One vector is turned by the same rotation once a step. Each row is the vector after some number of steps, and that number follows the row.
The counts run from 0 to 275.
[ 18.0   3.6   1.2   9.7  37.7 -30.0   8.8  -4.8  12.5  25.2  34.6   9.6
   9.9  30.6 -16.5 -20.9  21.0  -5.4  25.4  15.5  -4.1  -5.9   1.4   3.2
 -24.7 -63.7  -0.5   5.6 -13.4 -24.8   4.5 -15.2  23.3 -13.3]
12
[ -7.2  -0.5 -39.0  -3.9  15.4 -17.6 -14.2 -21.4   0.1  17.4  37.1 -11.5
   3.6  12.7   9.3 -45.1  -7.9 -15.2  14.6 -13.6   5.6 -14.1  -8.7  29.8
 -25.4 -15.0 -17.3  15.1 -41.1 -12.3  13.6  23.9 -17.3  14.5]
148
[  8.2 -25.9  -1.7 -10.4  -0.7   0.3  14.9 -11.4  22.8   4.4  39.9   5.3
   7.0  13.6 -12.7 -23.4 -12.9  20.5   5.2  -0.2  24.1 -26.6 -18.5   4.4
 -45.3 -52.5 -29.0  11.7 -16.9 -23.1  -9.3  -4.3  -1.1  -9.6]
48
[  5.2 -33.3 -33.4  -4.6  20.0 -18.5  11.8   1.5  41.9  33.5  14.8   7.2
  11.7   6.9 -32.4 -18.2 -22.2 -44.6   1.9  -4.1   3.6  -0.3 -25.2  18.0
 -15.8 -30.3  18.3   1.2 -18.2 -17.3   5.2   0.6   3.8  16.9]
271
[-11.7 -15.9 -11.7  -4.2  54.1 -24.6  -9.6  -2.7  31.1  -1.3  29.0 -12.4
   6.1  12.7  14.9 -14.8   3.6  -5.4   8.6  11.1  16.8 -16.8  -5.3  33.6
 -16.4 -49.7  -5.3 -12.7 -11.0 -26.7   3.7  27.8  18.5   8.3]
171
[ 14.1 -32.7 -11.5   0.5 -12.6  -4.6  11.7 -11.8  33.5   5.6  27.2   3.0
  -4.5   6.1  -8.4 -41.6  -5.2  -7.0  -2.4  22.3  -4.7 -24.4 -15.4  19.6
 -50.2 -38.1   7.4   8.1 -27.6 -17.6 -20.0  -9.8 -20.1  -0.6]
44
[  3.7  -6.4  16.9  -6.9  48.8 -28.4 -20.3 -19.8  16.3  22.6  -1.1 -12.3
 -11.1  18.2  11.9  -6.8   4.3 -30.2  16.2  37.3  14.9  -1.5 -22.3  21.9
 -26.1 -24.5 -11.2  13.4 -21.1 -25.2 -12.1  13.6 -16.4   4.3]
77
[ -0.5 -13.3 -21.6   0.1  38.9  -4.0  12.8 -18.4  11.5  22.6  37.2  30.6
 -22.9  -9.1   3.7  -7.6  -2.9 -27.3  25.5   2.6  11.6  -7.2   7.8  -6.2
  -5.0 -60.5  19.6   1.4 -10.7 -18.7  -9.7   8.4  17.7   2.5]
17
[  4.1  19.4 -23.1  -0.9  35.9 -24.8  -3.1 -15.2   2.0  28.2  50.0 -17.7
  -7.7  33.2   1.7 -46.9   9.5   5.8  24.2  18.0  -8.5   2.6   5.8  13.7
 -28.3 -13.2   1.3  22.4 -12.5 -24.9 -16.6  -7.3 -10.4  -3.7]
242
[-20.6   0.0 -12.5   4.5  28.0 -17.3 -15.4 -18.0  38.5   6.3   5.9   8.5
 -34.5   2.7  -9.0 -15.1 -15.9 -13.6   0.8  17.8  -2.5  -2.7 -33.1   6.4
 -43.1 -22.3   8.3  14.0 -31.8 -14.9 -39.3  33.7 -20.9  10.4]
236
[ -5.3  -1.6  -1.0  -7.1  40.5 -25.8 -13.3  -8.7  20.3  -1.6  32.1  -8.8
 -26.3   8.1  30.6 -20.4 -16.4  -3.1  23.3  13.1  -4.3   6.3  -9.5  21.8
 -32.1 -20.8 -14.2  15.2 -21.5 -23.5 -27.3  31.5  -5.0  -0.4]
237
[  7.9   2.5   5.5  12.3  25.7 -28.7   8.8 -30.4   5.6  19.4  30.0  -7.8
   4.9  35.3 -11.9 -33.9 -21.9   8.3  27.2  16.0 -13.7   0.2 -22.9  21.3
 -35.4 -13.1   9.5  21.4 -35.8 -16.3 -21.3  24.6   2.8  17.1]
28
[  8.9 -20.7 -26.8  14.1   2.9 -28.2  21.1 -16.9  -3.4  33.9  15.1  -5.1
   4.8   9.9 -35.8 -26.3 -29.8  -8.8  17.6  -0.3  -4.6 -18.2 -15.5  28.8
 -39.2 -19.6   6.1  22.4 -31.5  -3.7   5.5  20.9   0.7  24.2]
205
[ 11.4 -12.4  13.2   7.9  19.5 -23.0  -0.5 -22.2 -18.5  13.8  20.2  -4.1
  10.4  -0.4  10.5 -18.5  -4.6 -18.5  23.6  21.9   5.2 -32.4 -17.6  12.7
 -42.8 -23.8  11.2   9.7 -48.2 -17.4 -17.0  21.6  -5.9  23.2]
32
[ 17.6 -26.0 -34.0  -7.0  17.3 -23.5   1.4 -18.3  13.6  23.3  -9.5  -7.8
   6.2   9.0   5.9 -14.2  -8.9 -42.6  26.3  30.8  -8.3  -5.9  -7.4  -2.0
 -26.2 -20.1 -27.7  27.8 -31.8 -31.2  15.0  14.5  12.3   7.6]
99
[  2.0 -17.2  -9.4 -17.8  19.7  11.0   4.7 -24.6   7.6   5.1  26.5   4.2
  16.4  -0.5  -0.4 -32.5   6.1  -2.3  -1.4   4.8  44.7 -40.7 -13.0  15.3
 -32.0 -55.1 -10.4   8.0 -14.7 -26.6 -11.9   6.5  -9.0   0.2]
150
[ -0.5 -31.0 -50.0  20.8   1.1 -25.6   4.2 -12.9  21.4  24.4  12.7  -1.1
  -5.9  11.4  -7.1 -16.9 -33.7 -16.6  16.5   6.3 -28.1   4.2 -17.0  10.9
 -44.7 -22.4  -3.1  17.9 -27.3 -20.4  13.9  23.9   7.4  16.1]
103
[ 15.5  -0.2   6.7 -16.3  31.9 -27.8 -21.9 -34.1   2.4   9.0  34.8  15.8
 -15.9  27.2  34.1 -16.8  -7.9 -30.7  19.3  11.2   1.8  -5.2  -5.9  17.5
 -18.0 -21.3 -25.9  23.2 -30.2 -18.1 -20.9  20.0 -15.1   8.5]
135
[ 27.2   7.1   0.1 -13.1  40.6 -32.3  16.2 -22.3  22.5   5.7  28.6  -0.9
   4.7  24.8  -7.5 -23.5   2.2 -11.6  30.3  40.8 -20.4   6.1   5.9  18.8
  -9.5 -19.7   8.7  20.0 -18.3 -36.0 -22.1   7.3  14.4   7.5]
20
[ 15.8 -29.1  -4.4  -4.0  -2.3 -28.8  -1.0 -11.2  -5.8  25.9   7.0   0.2
   6.4  -6.4  -5.9 -14.4  -1.5 -37.2  21.9  11.3   6.7 -36.3  -7.7   5.2
 -29.2 -44.1 -10.1  16.6 -45.4   0.6  19.3  14.0  -4.4  16.3]
209
[ 13.2   1.6  -4.8 -18.2  49.5 -20.4  -1.1 -26.4  22.0  26.8  24.7   6.7
 -13.6  41.2   9.3 -15.6  10.6 -23.6  31.8  28.4   1.0  -1.2   9.1  15.7
 -16.6 -29.2 -17.6  17.6   1.0 -31.6  -6.7 -16.2  -3.1 -16.4]
78
[ 15.5 -29.7 -26.2  -7.3  14.5 -18.6  17.2  -4.1  27.9  27.3  47.0  17.8
 -25.4 -13.0   5.5 -14.7  -1.3 -13.9  26.8  29.2  -1.8 -21.5  14.4   6.8
 -16.7 -42.5  18.5   5.3 -10.7 -19.3 -17.4   1.5  13.8  -1.1]
119
[ 15.0 -13.0 -44.0   5.1   8.9 -14.3   5.9 -34.4  -9.1  11.7  13.4  13.2
   8.3  24.8   7.8  -1.8  -6.1   3.9  27.1   5.9   0.7 -19.3   4.7   6.1
 -43.1 -19.1 -29.1  27.3 -16.4 -44.0   1.4   8.2  24.5  -5.0]
202
[ 13.7  -2.9 -18.9   1.0  45.1 -23.1   2.4 -38.4   1.6  23.8  27.9   8.9
   6.4  49.6  -1.2  -4.9   6.9 -27.5  30.7  -1.5   2.1  -6.3   6.7  18.7
 -12.3 -31.8   6.4  13.5 -16.2 -34.4   0.7 -17.5   8.6  -0.5]
189
[ 12.9 -28.7 -11.4  -5.1   9.5   1.1  23.0   0.3  37.6   7.4  23.8   2.4
   6.0  10.5 -13.0 -33.1 -23.9   2.2   8.6  12.4  17.8   2.9 -22.3   6.8
 -30.9 -44.3 -28.9  11.1  -2.9 -19.2  -2.2  -6.3  -4.0  -8.9]
159
[ -7.6  -5.9  -7.5   3.8  41.8  -1.3  10.9 -17.9  18.7  30.3   4.9  16.6
 -19.4 -13.0 -21.3   3.7  -6.6 -38.3  21.6  18.6  11.7 -18.1 -23.4 -18.4
 -21.9 -35.2  16.0  12.0 -29.3 -23.2 -20.3  24.8  17.5  19.4]
18
[ -2.6 -25.8 -28.2   2.2  23.2  -4.9   2.3   3.4  38.4  31.7  21.1  13.1
 -33.1  11.9  -9.0  -1.7   4.2 -31.4  12.1  25.6 -13.5  -1.5  -6.8   7.8
 -24.0 -40.8  32.5   8.6  -1.1 -31.0  -5.0 -15.2  -1.1  -9.8]
177
[ 12.2  -7.4 -29.8 -21.8  -5.7  -3.0  20.7 -25.9  38.2   5.5  30.9  -0.1
   6.4  14.3 -18.5 -35.5   0.1   1.4   0.2  31.1   4.3 -35.4   6.3   0.6
 -29.2 -21.6   1.5  26.5 -13.6 -44.6 -22.5  -8.3   2.6 -10.6]
43
[ -0.4 -33.6 -27.9 -18.6  32.0 -17.1  -1.5 -11.1  46.6  -8.5  19.9  -9.2
  14.1   1.8   9.4 -18.1   6.0 -11.4  12.1  30.1  -5.2 -25.1   0.2  27.7
 -16.0 -20.7   4.0   0.1  -7.3 -44.4  -2.7  23.2  21.8   9.9]
273
[ -1.3 -37.6 -31.3  -4.8   0.7 -15.9 -14.2  -4.7  30.1  14.9   6.1  -7.0
 -12.5  -1.5  10.9 -30.4 -12.8 -51.0   9.4  14.2   2.6  -3.9 -12.6   9.2
 -27.1 -30.3 -16.9  20.5 -36.4 -11.6   5.5   9.1 -33.9   6.4]
156
[  1.6  -5.8 -19.3   6.7  31.1 -19.0  15.4   4.0  38.5   7.6  27.6 -16.2
   7.4  14.9  -7.6 -25.2   5.2  23.7  17.5  25.4 -14.3 -11.2  -0.9  19.9
 -32.0 -38.1   8.7  -2.1  -6.0 -31.3  -7.7  19.0  35.5   1.1]
7
[ 12.2  -0.8 -40.0  -2.4  33.4  -6.7 -16.8 -36.4 -12.3  19.5  12.8  -3.5
  13.6  28.3  18.5 -10.6   1.9 -24.6  27.1  -0.4   8.7 -16.1  -2.7  16.8
 -25.0 -31.7 -21.2  15.2 -17.4 -33.0  15.7  -0.4  12.2  -3.0]
91
[ -4.5  -4.2 -35.3   6.5  12.2 -22.6  -3.3  -4.6   4.1  34.4  10.7 -31.6
  20.6  13.7 -29.5 -36.5 -11.1 -27.0   6.9   4.8  -0.9 -10.3 -27.1   4.1
 -36.1  -6.6  -8.5  16.9 -28.7 -28.5  15.9  -0.6   0.6  20.5]
263
[ 16.8   1.9 -40.7 -22.0   5.9 -19.7  10.2 -28.4  17.6  13.7  32.3  -7.5
  12.9  17.8  -8.0 -29.9 -11.9 -16.5  19.5  28.4  -5.8 -11.6   5.6  -4.2
 -29.9   6.9 -21.9  39.5 -24.1 -40.3  -9.7   3.0   3.0  13.1]
42
[-24.4  -2.9 -25.6  -2.1  38.8 -24.9 -28.5  -9.0  32.4   0.7   8.8 -10.0
   4.2  12.4  -9.2  -2.5  -1.6 -21.8   1.0  -3.2   9.6 -20.2 -22.1  24.9
 -33.3 -25.3  -1.8  -6.7 -27.1 -30.4  -1.8  29.7   4.3  15.9]
170
[-10.8 -13.4 -22.1 -27.9  21.8 -20.1  -6.0  -5.8  60.0 -16.1  32.9  -4.7
 -10.4  12.9  13.5 -17.2  -5.8   4.6   1.6  19.6   3.7 -19.9   4.0  29.2
 -25.5 -25.9 -23.9   6.6  -5.1 -35.0 -10.7  30.4   9.0   5.8]
60
[  4.4 -14.9 -26.2   5.2  34.3  -1.3  18.4 -14.3   9.9  36.1  32.2  13.7
 -22.0  24.1 -20.0  -7.2 -20.0 -10.3  20.4   5.2   6.4   6.6 -14.6  -4.3
 -29.5 -43.1   3.0   8.4  18.6 -32.1 -10.7 -14.0  23.4  -9.7]
181
[-15.9 -27.6 -15.8 -12.3  12.5  -5.0   7.7  14.5  20.3  34.5  36.6   2.4
 -26.4 -13.6 -13.3 -20.1 -29.9 -32.2   7.7  22.6  25.7  -4.2 -13.6  -3.9
 -36.1 -45.8 -11.2  11.1  -1.3 -22.7 -13.1  11.1  -3.2   5.6]
62
[-25.4  20.1 -18.9  -7.0  29.9 -36.3  -1.0 -16.2  20.3  13.9  18.8   4.8
 -10.5  -4.8 -47.9 -10.1 -11.7 -18.8   3.2   4.8   6.0 -25.3 -24.4  12.9
 -30.3 -28.2   7.2  18.6 -35.2   2.1  -6.7  20.5  -1.2  17.8]
227
